500 stands for zero in the data rows.
Every row has a hidden score from 0 to 40. What is each row's score? 20 is about the middle. The score is a weighted sum of the row's numbers plus the product of two more (or one squared), each taken from its middle value.
[580, 623, 569, 621, 441, 443, 598, 660, 488, 612, 597, 378, 389, 412, 667,
 428, 486, 624, 561, 498, 519, 600, 547, 457] ~ 17
[271, 592, 680, 558, 271, 278, 679, 422, 557, 638, 533, 273, 461, 553, 685,
 272, 326, 685, 652, 536, 385, 625, 666, 304] ~ 19
[628, 477, 532, 554, 618, 594, 408, 683, 512, 558, 365, 551, 491, 421, 450,
 630, 653, 374, 400, 376, 616, 593, 373, 648] ~ 26
[308, 478, 605, 499, 424, 308, 387, 407, 342, 281, 489, 591, 508, 610, 384,
 340, 498, 685, 525, 634, 559, 355, 568, 665] ~ 28
[673, 352, 271, 576, 416, 576, 653, 366, 682, 428, 682, 461, 630, 598, 436,
 535, 522, 338, 544, 564, 632, 366, 595, 456] ~ 12
[470, 504, 625, 544, 432, 509, 641, 512, 461, 676, 542, 391, 325, 343, 673,
 454, 510, 530, 526, 460, 520, 569, 497, 524] ~ 28
[372, 329, 665, 609, 656, 663, 330, 683, 271, 558, 477, 626, 339, 481, 397,
 573, 676, 354, 279, 513, 403, 665, 287, 593] ~ 32
[623, 278, 367, 532, 329, 394, 487, 517, 682, 325, 547, 426, 562, 666, 641,
 549, 406, 461, 532, 588, 679, 435, 598, 444] ~ 12
[518, 676, 680, 651, 503, 408, 580, 683, 399, 580, 624, 504, 281, 411, 685,
 345, 371, 685, 552, 608, 400, 522, 601, 300] ~ 24
[461, 543, 391, 442, 527, 504, 544, 470, 588, 519, 682, 273, 564, 598, 433,
 538, 427, 442, 678, 476, 357, 601, 432, 476] ~ 15
[402, 455, 462, 395, 511, 354, 626, 525, 682, 586, 386, 307, 353, 666, 685,
 480, 265, 655, 678, 477, 484, 561, 586, 266] ~ 30
[673, 676, 680, 646, 432, 417, 547, 668, 319, 396, 513, 679, 336, 407, 685,
 305, 403, 685, 408, 686, 619, 342, 666, 269] ~ 14
[416, 436, 511, 528, 526, 508, 612, 405, 512, 469, 569, 397, 542, 597, 393,
 442, 534, 443, 510, 540, 398, 553, 550, 505] ~ 22
[672, 278, 288, 669, 445, 576, 549, 663, 682, 350, 682, 415, 456, 666, 685,
 638, 426, 340, 548, 664, 679, 419, 541, 354] ~ 8
[655, 670, 357, 326, 620, 597, 268, 538, 510, 276, 638, 679, 677, 531, 274,
 575, 463, 485, 516, 686, 324, 461, 371, 564] ~ 16
[621, 544, 516, 510, 682, 626, 441, 683, 552, 558, 414, 539, 494, 436, 523,
 583, 496, 434, 416, 462, 445, 648, 384, 402] ~ 24
[476, 449, 672, 645, 335, 519, 474, 491, 274, 298, 682, 679, 388, 494, 570,
 360, 568, 664, 375, 686, 562, 283, 605, 547] ~ 28
[547, 558, 552, 564, 359, 478, 614, 597, 499, 659, 564, 370, 466, 419, 601,
 471, 550, 516, 509, 393, 447, 618, 501, 531] ~ 16
[673, 467, 413, 441, 575, 679, 477, 621, 537, 600, 393, 670, 498, 396, 550,
 654, 500, 358, 361, 419, 571, 555, 395, 424] ~ 13
[449, 644, 606, 611, 682, 481, 398, 683, 395, 532, 443, 510, 266, 490, 530,
 557, 464, 616, 587, 469, 504, 502, 450, 427] ~ 27
[562, 581, 601, 561, 594, 626, 463, 683, 491, 520, 524, 656, 362, 478, 586,
 531, 435, 536, 373, 610, 399, 655, 410, 316] ~ 29
[433, 482, 487, 498, 555, 512, 531, 477, 505, 474, 614, 450, 518, 598, 412,
 476, 560, 435, 538, 543, 366, 597, 518, 526] ~ 18
[376, 392, 504, 488, 521, 313, 486, 391, 505, 337, 415, 517, 351, 666, 456,
 414, 346, 621, 649, 590, 679, 283, 637, 490] ~ 28
[453, 462, 635, 659, 453, 541, 663, 424, 426, 523, 557, 397, 677, 471, 532,
 419, 676, 509, 317, 632, 495, 543, 616, 572] ~ 10
[305, 352, 533, 461, 454, 344, 408, 355, 423, 394, 360, 501, 534, 595, 274,
 502, 617, 502, 538, 559, 631, 409, 532, 677] ~ 23
[549, 278, 455, 545, 376, 413, 443, 493, 601, 348, 482, 459, 461, 664, 569,
 569, 475, 489, 495, 544, 679, 407, 587, 545] ~ 25
[552, 458, 520, 333, 540, 674, 425, 417, 271, 466, 583, 679, 421, 388, 305,
 498, 515, 439, 393, 540, 441, 362, 453, 541] ~ 17
[451, 391, 427, 439, 524, 438, 635, 362, 621, 530, 560, 273, 566, 666, 426,
 569, 460, 438, 665, 407, 486, 505, 582, 425] ~ 18
[659, 525, 536, 587, 556, 679, 535, 649, 495, 676, 560, 534, 454, 292, 528,
 675, 676, 343, 347, 367, 526, 625, 329, 596] ~ 25
[373, 512, 541, 414, 543, 476, 633, 374, 407, 517, 569, 388, 606, 596, 274,
 401, 587, 483, 590, 438, 316, 555, 585, 519] ~ 15
[636, 513, 524, 593, 670, 650, 333, 683, 463, 568, 460, 574, 442, 400, 438,
 669, 676, 368, 360, 405, 577, 606, 341, 617] ~ 22
[673, 415, 503, 496, 682, 679, 307, 662, 451, 676, 608, 637, 321, 291, 434,
 683, 660, 295, 381, 356, 612, 534, 293, 659] ~ 30
[673, 599, 490, 538, 617, 679, 552, 544, 484, 672, 437, 619, 604, 278, 456,
 655, 676, 386, 285, 413, 490, 562, 423, 620] ~ 13
[530, 644, 312, 260, 622, 501, 380, 360, 682, 568, 441, 455, 677, 523, 461,
 683, 304, 503, 678, 302, 318, 536, 358, 448] ~ 21
[631, 518, 298, 260, 682, 679, 268, 463, 561, 654, 271, 679, 635, 407, 344,
 683, 277, 407, 536, 275, 361, 661, 277, 381] ~ 22
[403, 364, 638, 583, 450, 571, 666, 424, 356, 563, 536, 519, 574, 479, 496,
 465, 676, 446, 284, 612, 542, 531, 594, 588] ~ 12
[509, 465, 556, 617, 682, 643, 306, 683, 416, 494, 545, 539, 517, 571, 415,
 670, 676, 336, 332, 565, 358, 665, 312, 531] ~ 22
[538, 656, 545, 331, 682, 679, 300, 632, 358, 676, 303, 679, 436, 322, 400,
 683, 603, 454, 354, 377, 321, 639, 277, 558] ~ 17
[548, 676, 322, 260, 535, 462, 347, 295, 612, 529, 403, 527, 677, 404, 465,
 558, 265, 617, 678, 419, 392, 472, 387, 470] ~ 25
[673, 408, 374, 432, 590, 679, 517, 532, 531, 615, 385, 679, 505, 350, 535,
 649, 534, 311, 328, 418, 606, 499, 434, 437] ~ 9
[650, 466, 489, 587, 682, 671, 337, 683, 456, 628, 486, 657, 337, 369, 399,
 683, 676, 377, 394, 349, 540, 549, 323, 646] ~ 30
[609, 350, 271, 492, 412, 590, 679, 301, 651, 401, 675, 512, 570, 585, 470,
 535, 465, 338, 560, 572, 659, 325, 633, 384] ~ 9
[591, 538, 512, 550, 428, 477, 599, 577, 539, 637, 581, 386, 443, 429, 674,
 451, 533, 563, 553, 472, 491, 558, 492, 496] ~ 24
[549, 676, 680, 671, 554, 499, 521, 683, 271, 519, 682, 570, 266, 395, 685,
 339, 405, 685, 501, 686, 413, 444, 619, 266] ~ 27
[602, 447, 425, 429, 682, 679, 472, 678, 485, 624, 354, 657, 394, 385, 473,
 670, 474, 292, 383, 420, 468, 587, 304, 430] ~ 17
[596, 542, 477, 403, 682, 679, 405, 670, 474, 649, 331, 679, 391, 363, 477,
 672, 499, 347, 339, 332, 440, 608, 277, 455] ~ 19
[596, 478, 310, 443, 471, 492, 536, 399, 682, 494, 682, 280, 606, 609, 408,
 581, 467, 397, 678, 422, 527, 549, 513, 466] ~ 13
[467, 464, 585, 619, 317, 459, 487, 523, 369, 276, 682, 632, 435, 526, 599,
 326, 534, 650, 427, 686, 613, 283, 596, 539] ~ 27
[432, 307, 564, 508, 414, 378, 409, 503, 533, 369, 467, 503, 442, 610, 512,
 542, 549, 477, 501, 541, 679, 410, 557, 617] ~ 28
[592, 676, 269, 329, 674, 516, 366, 508, 682, 493, 517, 372, 677, 554, 372,
 683, 418, 417, 678, 372, 275, 665, 303, 545] ~ 17
[300, 424, 625, 668, 497, 457, 378, 559, 337, 355, 544, 524, 397, 517, 303,
 442, 676, 501, 379, 584, 565, 429, 472, 677] ~ 20
[623, 647, 490, 551, 628, 617, 413, 683, 519, 559, 427, 546, 439, 457, 518,
 580, 464, 484, 459, 503, 384, 664, 400, 404] ~ 16
[673, 446, 418, 410, 598, 679, 564, 486, 502, 643, 389, 679, 563, 292, 507,
 656, 585, 281, 279, 331, 615, 445, 445, 504] ~ 8
[562, 676, 530, 522, 682, 679, 536, 609, 497, 676, 451, 522, 528, 278, 472,
 648, 676, 454, 364, 309, 272, 665, 293, 675] ~ 26
[510, 648, 559, 564, 682, 550, 398, 683, 532, 552, 466, 565, 436, 489, 497,
 558, 479, 532, 477, 521, 323, 665, 379, 406] ~ 27
[558, 676, 555, 506, 639, 679, 534, 582, 472, 676, 417, 494, 532, 278, 515,
 668, 676, 460, 362, 275, 272, 665, 284, 666] ~ 27
[377, 380, 339, 412, 422, 316, 519, 356, 678, 344, 363, 366, 550, 666, 435,
 480, 351, 478, 678, 449, 668, 392, 562, 537] ~ 20
[673, 662, 503, 605, 475, 488, 499, 613, 439, 362, 682, 446, 436, 527, 419,
 356, 502, 495, 598, 578, 375, 512, 610, 493] ~ 11
[491, 498, 377, 392, 514, 489, 549, 410, 674, 529, 681, 273, 572, 605, 396,
 565, 407, 421, 678, 422, 369, 587, 465, 466] ~ 22
[443, 490, 417, 436, 431, 385, 658, 506, 682, 550, 394, 318, 457, 634, 685,
 470, 265, 550, 678, 519, 539, 579, 592, 266] ~ 11
[402, 475, 680, 601, 353, 361, 461, 455, 271, 276, 682, 651, 301, 580, 569,
 294, 409, 685, 509, 686, 579, 283, 666, 385] ~ 27
[515, 663, 568, 298, 682, 679, 268, 597, 387, 676, 271, 679, 500, 286, 348,
 683, 581, 437, 354, 292, 308, 645, 277, 588] ~ 20
[356, 609, 667, 671, 324, 373, 679, 499, 553, 525, 581, 286, 610, 585, 685,
 287, 546, 685, 488, 663, 333, 581, 666, 366] ~ 14
[547, 635, 388, 260, 464, 442, 390, 274, 574, 482, 380, 666, 677, 385, 454,
 508, 320, 607, 658, 436, 481, 394, 470, 532] ~ 32
[527, 676, 560, 567, 682, 573, 390, 683, 458, 556, 454, 543, 367, 510, 529,
 521, 432, 567, 448, 486, 327, 665, 403, 370] ~ 18
[673, 452, 434, 428, 585, 679, 523, 602, 517, 610, 392, 679, 534, 361, 450,
 642, 552, 313, 332, 362, 570, 527, 399, 454] ~ 14
[569, 676, 551, 581, 681, 679, 530, 590, 454, 676, 486, 521, 467, 278, 497,
 627, 676, 468, 325, 284, 313, 624, 290, 637] ~ 26
[465, 491, 680, 551, 346, 437, 510, 410, 271, 326, 682, 679, 406, 506, 537,
 342, 469, 685, 445, 686, 588, 296, 666, 510] ~ 24
[519, 660, 489, 378, 682, 679, 268, 632, 317, 676, 300, 679, 456, 308, 359,
 683, 585, 436, 366, 336, 318, 626, 277, 584] ~ 13
[554, 676, 680, 671, 536, 508, 548, 683, 296, 537, 682, 637, 266, 397, 685,
 333, 402, 685, 456, 686, 395, 445, 625, 273] ~ 27
[673, 671, 418, 459, 433, 442, 333, 597, 615, 501, 640, 400, 677, 461, 628,
 576, 458, 539, 652, 487, 416, 665, 418, 628] ~ 26
[394, 311, 349, 385, 448, 369, 455, 359, 653, 384, 336, 436, 509, 656, 390,
 497, 439, 431, 649, 451, 679, 369, 522, 579] ~ 30
[367, 407, 484, 471, 459, 315, 490, 367, 586, 337, 366, 521, 400, 666, 445,
 420, 365, 613, 646, 565, 679, 283, 642, 491] ~ 34
[287, 398, 614, 479, 494, 347, 393, 369, 391, 344, 430, 527, 523, 580, 316,
 435, 595, 541, 501, 516, 569, 381, 555, 677] ~ 27
[407, 365, 570, 388, 515, 521, 584, 476, 415, 513, 453, 473, 541, 611, 420,
 430, 433, 440, 462, 543, 330, 664, 537, 326] ~ 17
[568, 600, 269, 307, 604, 560, 397, 407, 682, 546, 457, 415, 677, 531, 376,
 683, 426, 437, 678, 329, 358, 537, 338, 487] ~ 21
[623, 549, 470, 522, 661, 664, 471, 683, 519, 557, 402, 631, 510, 414, 518,
 618, 468, 398, 398, 466, 443, 610, 398, 394] ~ 16
[456, 533, 459, 623, 360, 314, 547, 567, 628, 348, 544, 417, 451, 623, 669,
 334, 350, 636, 665, 677, 607, 386, 577, 486] ~ 26
[670, 540, 494, 524, 679, 612, 335, 683, 454, 589, 456, 613, 422, 346, 425,
 643, 657, 395, 369, 348, 584, 626, 348, 667] ~ 20
[596, 438, 408, 487, 624, 679, 492, 680, 548, 604, 315, 598, 447, 490, 506,
 623, 523, 296, 386, 382, 510, 632, 331, 426] ~ 17
[465, 278, 511, 528, 271, 534, 679, 274, 425, 483, 419, 574, 677, 537, 683,
 395, 555, 456, 298, 588, 679, 380, 666, 388] ~ 13
[472, 296, 574, 566, 428, 387, 416, 493, 450, 386, 470, 491, 443, 619, 469,
 515, 551, 529, 515, 485, 679, 394, 596, 601] ~ 24
[673, 425, 485, 504, 622, 679, 381, 625, 499, 653, 539, 575, 339, 389, 452,
 683, 676, 295, 410, 352, 585, 543, 292, 603] ~ 33
[358, 452, 407, 418, 521, 383, 654, 512, 682, 591, 379, 286, 356, 666, 685,
 505, 265, 588, 678, 473, 475, 558, 563, 266] ~ 16
[355, 428, 423, 589, 313, 347, 679, 453, 563, 349, 426, 468, 435, 658, 634,
 272, 309, 551, 582, 670, 679, 330, 666, 350] ~ 10
[306, 407, 584, 480, 499, 332, 390, 348, 351, 328, 418, 567, 529, 578, 307,
 441, 572, 575, 490, 569, 575, 348, 576, 677] ~ 22
[594, 675, 480, 574, 502, 434, 476, 568, 480, 426, 682, 391, 503, 518, 327,
 364, 517, 541, 678, 519, 300, 589, 572, 522] ~ 16
[651, 664, 406, 427, 388, 428, 363, 516, 556, 474, 535, 492, 624, 388, 550,
 506, 435, 622, 586, 541, 458, 542, 447, 606] ~ 18
[605, 371, 301, 558, 475, 625, 658, 355, 658, 444, 682, 464, 585, 611, 548,
 529, 487, 312, 565, 550, 588, 398, 586, 366] ~ 15
[351, 335, 547, 431, 476, 335, 427, 397, 482, 369, 438, 464, 494, 619, 435,
 505, 567, 496, 554, 481, 634, 432, 550, 662] ~ 29
[547, 639, 425, 385, 618, 679, 533, 490, 539, 676, 409, 486, 524, 278, 496,
 683, 616, 347, 472, 275, 371, 665, 277, 652] ~ 25
[288, 484, 614, 486, 491, 310, 372, 382, 414, 338, 423, 526, 534, 608, 336,
 438, 593, 649, 540, 532, 557, 420, 555, 677] ~ 29
[414, 294, 599, 421, 414, 513, 624, 423, 369, 548, 421, 490, 559, 514, 494,
 428, 549, 471, 376, 499, 546, 594, 576, 484] ~ 13
[404, 572, 680, 621, 381, 438, 452, 446, 291, 276, 682, 664, 459, 511, 528,
 375, 553, 685, 443, 686, 524, 283, 664, 535] ~ 26
[586, 672, 269, 329, 617, 540, 397, 431, 682, 552, 487, 429, 677, 538, 441,
 683, 412, 460, 678, 331, 318, 600, 316, 498] ~ 22
[378, 566, 662, 647, 327, 418, 679, 467, 530, 538, 634, 393, 547, 525, 685,
 348, 517, 685, 493, 686, 422, 529, 666, 395] ~ 20
[504, 506, 391, 388, 474, 495, 560, 404, 672, 543, 681, 274, 554, 606, 446,
 563, 394, 428, 678, 446, 326, 582, 457, 471] ~ 25
[437, 469, 641, 588, 451, 525, 647, 534, 439, 676, 533, 337, 355, 393, 621,
 483, 610, 510, 409, 441, 484, 560, 479, 543] ~ 21
[614, 345, 269, 479, 409, 575, 679, 285, 657, 415, 654, 513, 628, 606, 465,
 552, 444, 309, 565, 548, 621, 347, 581, 405] ~ 14
[393, 443, 546, 437, 522, 465, 613, 354, 414, 500, 553, 401, 591, 596, 274,
 403, 622, 447, 505, 524, 400, 532, 600, 559] ~ 14
[673, 605, 493, 587, 481, 504, 477, 611, 429, 297, 682, 502, 449, 533, 382,
 339, 539, 552, 527, 629, 483, 395, 666, 477] ~ 8
[327, 676, 481, 435, 610, 410, 546, 429, 463, 522, 682, 273, 524, 578, 279,
 411, 485, 514, 678, 392, 272, 644, 479, 494] ~ 12
[608, 676, 269, 361, 682, 532, 362, 546, 682, 505, 544, 273, 677, 625, 359,
 683, 480, 374, 678, 284, 272, 665, 277, 533] ~ 15
[333, 397, 543, 480, 531, 325, 424, 403, 488, 346, 371, 516, 389, 666, 338,
 474, 467, 583, 618, 510, 664, 283, 594, 600] ~ 31
[541, 676, 680, 625, 487, 403, 543, 683, 428, 569, 589, 494, 277, 429, 685,
 344, 369, 685, 586, 566, 424, 537, 631, 336] ~ 19
[658, 519, 516, 559, 682, 643, 326, 683, 412, 604, 456, 630, 355, 405, 425,
 683, 647, 401, 365, 342, 569, 593, 335, 649] ~ 22
[581, 361, 450, 412, 344, 447, 351, 538, 469, 452, 617, 495, 523, 454, 468,
 555, 517, 480, 546, 475, 679, 548, 430, 659] ~ 23
[537, 676, 680, 580, 447, 397, 560, 638, 453, 590, 602, 463, 291, 432, 685,
 348, 352, 685, 584, 565, 394, 529, 663, 309] ~ 14
[301, 301, 594, 465, 396, 512, 679, 459, 390, 555, 405, 395, 590, 589, 509,
 427, 559, 414, 362, 474, 503, 665, 587, 432] ~ 1
[565, 636, 269, 301, 580, 560, 397, 411, 682, 553, 491, 427, 677, 534, 405,
 683, 362, 490, 678, 332, 375, 566, 366, 490] ~ 16
[673, 446, 416, 437, 602, 679, 551, 497, 508, 614, 399, 679, 527, 296, 475,
 662, 582, 309, 279, 384, 637, 470, 427, 493] ~ 10
[593, 483, 380, 423, 647, 663, 460, 650, 501, 617, 341, 573, 471, 443, 466,
 632, 555, 297, 364, 351, 529, 630, 333, 491] ~ 6
[491, 516, 580, 565, 415, 515, 638, 540, 483, 676, 539, 373, 290, 365, 678,
 462, 532, 545, 502, 455, 489, 563, 492, 508] ~ 24
[372, 294, 608, 515, 416, 532, 679, 514, 413, 574, 447, 444, 524, 530, 521,
 455, 579, 386, 348, 519, 504, 632, 556, 424] ~ 9
[373, 416, 556, 495, 500, 528, 620, 409, 431, 487, 529, 464, 556, 580, 410,
 398, 587, 410, 412, 574, 390, 549, 588, 497] ~ 11
[400, 489, 549, 558, 344, 370, 448, 477, 398, 276, 682, 549, 504, 606, 542,
 300, 418, 681, 527, 686, 558, 335, 603, 477] ~ 28
[557, 530, 540, 552, 641, 647, 493, 683, 457, 510, 520, 653, 344, 456, 629,
 495, 421, 480, 390, 594, 441, 606, 444, 285] ~ 19
[649, 676, 522, 529, 670, 679, 497, 594, 527, 676, 482, 596, 590, 278, 502,
 630, 676, 435, 329, 347, 355, 609, 346, 674] ~ 24
[271, 353, 372, 533, 364, 310, 679, 292, 648, 356, 271, 312, 677, 666, 509,
 305, 513, 479, 551, 641, 610, 424, 655, 547] ~ 8
[496, 552, 303, 309, 643, 516, 439, 359, 682, 558, 388, 386, 677, 572, 424,
 683, 374, 487, 678, 409, 411, 552, 432, 474] ~ 16
[603, 530, 502, 491, 614, 679, 373, 683, 492, 523, 576, 584, 479, 450, 569,
 612, 548, 388, 397, 557, 372, 665, 325, 470] ~ 22
[574, 676, 680, 671, 551, 513, 518, 683, 286, 512, 682, 671, 266, 401, 685,
 320, 389, 685, 455, 686, 424, 422, 623, 266] ~ 30
[439, 306, 544, 529, 449, 351, 417, 470, 492, 395, 460, 455, 477, 617, 432,
 527, 546, 529, 554, 482, 679, 410, 583, 599] ~ 24
[303, 530, 602, 540, 523, 286, 340, 400, 350, 343, 435, 464, 535, 611, 342,
 450, 642, 685, 541, 562, 498, 426, 551, 677] ~ 23
[565, 369, 294, 468, 443, 608, 679, 289, 659, 442, 682, 514, 593, 637, 524,
 537, 477, 373, 536, 522, 633, 348, 618, 389] ~ 11
[621, 572, 541, 439, 682, 679, 311, 683, 400, 661, 375, 679, 492, 278, 377,
 683, 641, 377, 328, 431, 405, 652, 277, 627] ~ 21
[271, 497, 584, 637, 484, 358, 623, 382, 480, 315, 382, 526, 478, 665, 592,
 299, 464, 630, 497, 686, 425, 352, 553, 486] ~ 34
[519, 476, 564, 550, 297, 499, 679, 405, 479, 523, 628, 437, 641, 456, 664,
 428, 550, 544, 442, 625, 560, 516, 632, 496] ~ 15
[673, 536, 399, 495, 558, 679, 532, 512, 525, 649, 387, 679, 646, 278, 505,
 634, 676, 372, 283, 350, 570, 492, 431, 590] ~ 16
[647, 430, 389, 490, 678, 679, 380, 663, 512, 646, 514, 555, 359, 396, 421,
 683, 630, 299, 455, 304, 582, 539, 345, 566] ~ 18
[673, 416, 300, 547, 433, 557, 553, 398, 652, 437, 682, 419, 573, 569, 468,
 565, 552, 323, 561, 486, 630, 426, 552, 531] ~ 12
[310, 532, 642, 550, 271, 293, 679, 396, 561, 637, 539, 273, 528, 575, 685,
 272, 297, 685, 624, 583, 482, 622, 666, 291] ~ 18
[630, 403, 472, 405, 428, 489, 363, 552, 494, 479, 652, 494, 387, 465, 475,
 546, 454, 454, 622, 436, 613, 505, 439, 596] ~ 30
[576, 483, 346, 367, 489, 467, 547, 391, 682, 509, 679, 306, 602, 593, 403,
 579, 477, 393, 678, 398, 430, 572, 480, 455] ~ 24
[436, 415, 473, 480, 460, 323, 521, 425, 554, 323, 460, 520, 398, 637, 570,
 390, 352, 600, 674, 575, 679, 283, 639, 447] ~ 27
[518, 602, 547, 260, 682, 662, 279, 478, 437, 653, 271, 679, 657, 349, 361,
 683, 482, 517, 389, 342, 363, 644, 303, 561] ~ 25
[673, 387, 277, 502, 421, 523, 538, 419, 664, 436, 682, 385, 592, 575, 421,
 584, 509, 327, 617, 486, 597, 441, 525, 548] ~ 13
[612, 676, 367, 260, 535, 495, 281, 274, 440, 459, 441, 679, 626, 309, 339,
 503, 311, 685, 655, 437, 382, 295, 394, 581] ~ 35
[380, 361, 451, 456, 499, 291, 478, 407, 653, 325, 383, 450, 458, 666, 472,
 441, 378, 608, 667, 519, 669, 284, 624, 473] ~ 34
[635, 596, 481, 522, 682, 655, 432, 683, 561, 566, 432, 574, 466, 481, 530,
 592, 491, 419, 444, 489, 434, 632, 414, 417] ~ 18
[502, 530, 600, 630, 487, 568, 628, 581, 473, 676, 547, 498, 452, 408, 676,
 496, 635, 527, 396, 520, 530, 584, 496, 491] ~ 28
[433, 513, 460, 635, 370, 314, 561, 558, 586, 343, 534, 404, 424, 617, 685,
 336, 360, 675, 624, 652, 610, 380, 608, 432] ~ 18
[407, 400, 571, 587, 426, 554, 679, 440, 414, 541, 543, 521, 613, 481, 561,
 439, 676, 450, 320, 585, 526, 520, 585, 553] ~ 18
[372, 489, 569, 525, 375, 329, 436, 431, 387, 288, 582, 530, 477, 617, 524,
 308, 451, 676, 540, 686, 542, 339, 619, 555] ~ 20
[627, 337, 287, 512, 417, 580, 643, 330, 664, 404, 682, 433, 603, 608, 485,
 547, 485, 302, 519, 503, 679, 360, 592, 442] ~ 8
[501, 656, 559, 340, 682, 679, 291, 654, 338, 676, 307, 679, 443, 321, 392,
 683, 598, 432, 392, 364, 297, 630, 277, 557] ~ 18
[673, 562, 465, 516, 593, 679, 526, 512, 487, 658, 419, 643, 631, 278, 490,
 640, 654, 379, 279, 369, 533, 522, 403, 613] ~ 18
[673, 490, 452, 458, 562, 679, 551, 532, 429, 674, 415, 679, 465, 278, 466,
 659, 633, 323, 279, 434, 596, 465, 412, 540] ~ 9
[498, 554, 362, 412, 526, 475, 536, 445, 665, 544, 682, 273, 526, 615, 468,
 551, 423, 419, 678, 429, 291, 606, 434, 433] ~ 19
[487, 555, 605, 614, 314, 441, 679, 469, 532, 578, 628, 318, 674, 460, 685,
 392, 570, 644, 492, 549, 427, 612, 620, 462] ~ 20
[317, 593, 630, 652, 319, 374, 679, 434, 514, 543, 622, 294, 564, 548, 685,
 307, 488, 685, 511, 669, 414, 554, 666, 350] ~ 14
[271, 278, 589, 284, 459, 457, 679, 312, 383, 566, 281, 373, 633, 585, 460,
 429, 458, 432, 412, 471, 479, 652, 595, 384] ~ 9
[503, 531, 547, 410, 511, 679, 630, 412, 448, 676, 280, 506, 543, 278, 530,
 602, 660, 432, 364, 311, 468, 609, 369, 677] ~ 33
